One turn sends every row of this set to another row. A few are shown first. Where does it send the rows asked after them?
j_912: [ -4  10   1  10 -10  -5  32  -1  10  22   9  19 -20  13  -4 -15  -6  12
   6  -2]
j_353: [  9  16  -9 -10   5  17   6 -23 -41  -7  -5  -4 -38 -11  12  12   3  12
 -22   2]
j_949: [  5 -11 -10   6 -11  34 -24  30 -16 -25   8  -7  30 -13  -6  21   2   7
 -17  -9]
j_346: [  4  26 -11 -11  -8   3  21  -5 -38   6  -9   8 -37 -16  17  19  14  15
  -7  -2]
j_827: [ -4  20 -23  -1 -14  -3  20 -12 -32   7  -6  -9 -33 -25   9  30  12   7
  -9   5]
j_283: [-15  -7   3  13  -9 -15  -5  -3  26   6 -28  -3  13  10 -11  -6  -7   0
   0  35]
j_500: [ -1  -8 -12 -15  17   4  -8   0  12  -4 -28  14 -19  14  -2  27  -5   7
  22  27]
j_400: [  0  -7 -13 -17   1  -1  -7  -7  13 -10 -28   0 -18  -1   3  29  10   3
  28  36]
j_109: [ 13  18 -16 -12  -8   6  13 -20 -35  -5 -11  -5 -45 -10   3  21   0  19
  -2   5]
j_892: [ 23 -10  -2  17 -20  32 -18  26 -11 -23  13   2  13 -42  -8  20  -4   2
  -9 -11]
j_655: [  0 -18   4 -11  -9 -14   3  -4  25  10 -15  11  11  -3 -14 -16   8   2
   0  39]
j_624: [  2 -15  10  -8 -17 -24   0  -7  19   9 -16 -12  17  13  -4  -7   5   7
  -1  38]
j_664: [ 21  19 -12  21  -9 -11 -11   0   0 -20   6   2  -8 -12  -4  39  12  48
   7 -22]
j_691: [  8  34  -2  10   1 -19   5  -7  -2 -23  10 -25  -1 -10   6  32 -16  26
   8 -17]
j_415: [ 16  18 -26  10   7 -17 -11  -2  -7 -19  26  -1 -16  -1  -7  43  -6  31
  -3   8]
j_976: [-19   7  -2  14   5 -14  18  22   5  22  -8  17 -14  15  -2 -14   8  12
  -8 -13]
j_381: [ 11   0 -27   2 -33  14   5 -10 -47  -5  -5  18 -18 -29 -15  14   0  26
  -7  -3]
j_489: [ 11 -16  -6  15 -20  26 -19  23  10 -15  17   6  13 -21 -18  19   8  -8
   2 -28]
j_598: [ -6  11  19  15 -17  -4  12  -1  21  22  -3  16 -16  -7   2 -13 -16  28
   0 -11]
j_995: [ -5  11  -9 -17 -21  12  -1 -16 -28   3  -6   9 -39 -11  13  29  -3  22
  -4  27]
j_180: [ 23 -11  38   6  -7   3 -18   0 -11 -13  -3  14  20   7  27  15 -17   5
  -1  -8]
j_651: [ 43 -22  12  16 -25 -12 -23   2 -18  -6   1  -3  12   5  11   0   8  -2
 -23 -10]
j_571: [ 23 -29  24  15  -6  -6 -31  14 -14 -19  -8   2  13   6  24  -7  -9   8
 -13   3]
j_897: [ 26   0 -24  14 -37   2 -12 -16 -37  -2   4  16 -20 -36  -6   3  -8  16
  -6   5]
j_156: [-13  10  31   2  -3  -2  11  -5   8  22   2   8 -32  22  -8   8   2  15
 -10  -8]
j_545: [-20 -17   1   1   7 -16   9  -2  20  -2 -23  -2  29  -2  -7   6   3 -11
   1  21]
j_812: [-18   0  -4   9   4  23  -9  10  10   3   0 -23  26  -9 -28  -6  -1 -13
 -20  -4]
j_882: [ 10 -15  24  21 -11 -24 -11  -6 -16 -28  -1  11  28   9   5  -1 -11   9
 -25  -6]
j_163: [-10   4  -2  16  -1  15 -23   4  -3 -15   6 -18  34 -16 -28  -1  14 -16
 -24  -4]
j_267: [-11   7  -4  25  -2  15  -8  12  -6  -6  -7 -27  25  -2 -16  -8   4 -23
 -22 -19]
j_671: [ 26   2  -5  16 -26  31  -9  21 -15 -20   7 -10  20 -38 -12   1  12  10
 -18 -19]
j_215: [ -9  -4   0  13 -16 -30  -1  -5   7   5 -35  -1  20   4 -12   1  -5  11
   4  40]
j_689: [ 23   2 -24  13 -35  18   1  -6 -49  -6  -5  19  -7 -38   1   8  -5   9
 -17   1]
j_860: [ 18  35 -21   7  -1 -15 -15  -2  -8  -4   8 -13  -3 -13  -1  51  -8  22
  -6 -15]
j_162: [-14 -19   5   9 -11  -8  10  -6  16  11 -20 -10  30   0  -8 -10  -1  -1
   6  28]
j_47: [  6  -9  -8  19  -8  24 -19  27  -1 -21  25   4  26 -26  -8  24  -7  11
 -16 -14]
j_709: [ 15  -6  -5  19 -15  25 -28  17 -14 -17  14   8  26 -26 -15  12   4  -4
  -7 -29]
j_779: [ -6  28 -14 -26  -6   9   7 -16 -23   1 -14   0 -33 -12  15  26   5  12
  -4  14]
j_522: [ -6 -18  -2  -8  -6   1   1  -4  16  -8 -37   1 -21  11  -2  22  13  -4
   7  37]

j_215 goes to j_489
j_346 goes to j_624
j_897 goes to j_500
Now find these:
j_571 goes to j_860
j_651 goes to j_415
j_162 goes to j_892
j_283 goes to j_709
j_381 goes to j_522
j_995 goes to j_545
j_156 goes to j_882
j_691 goes to j_598
j_812 goes to j_689
j_949 goes to j_827

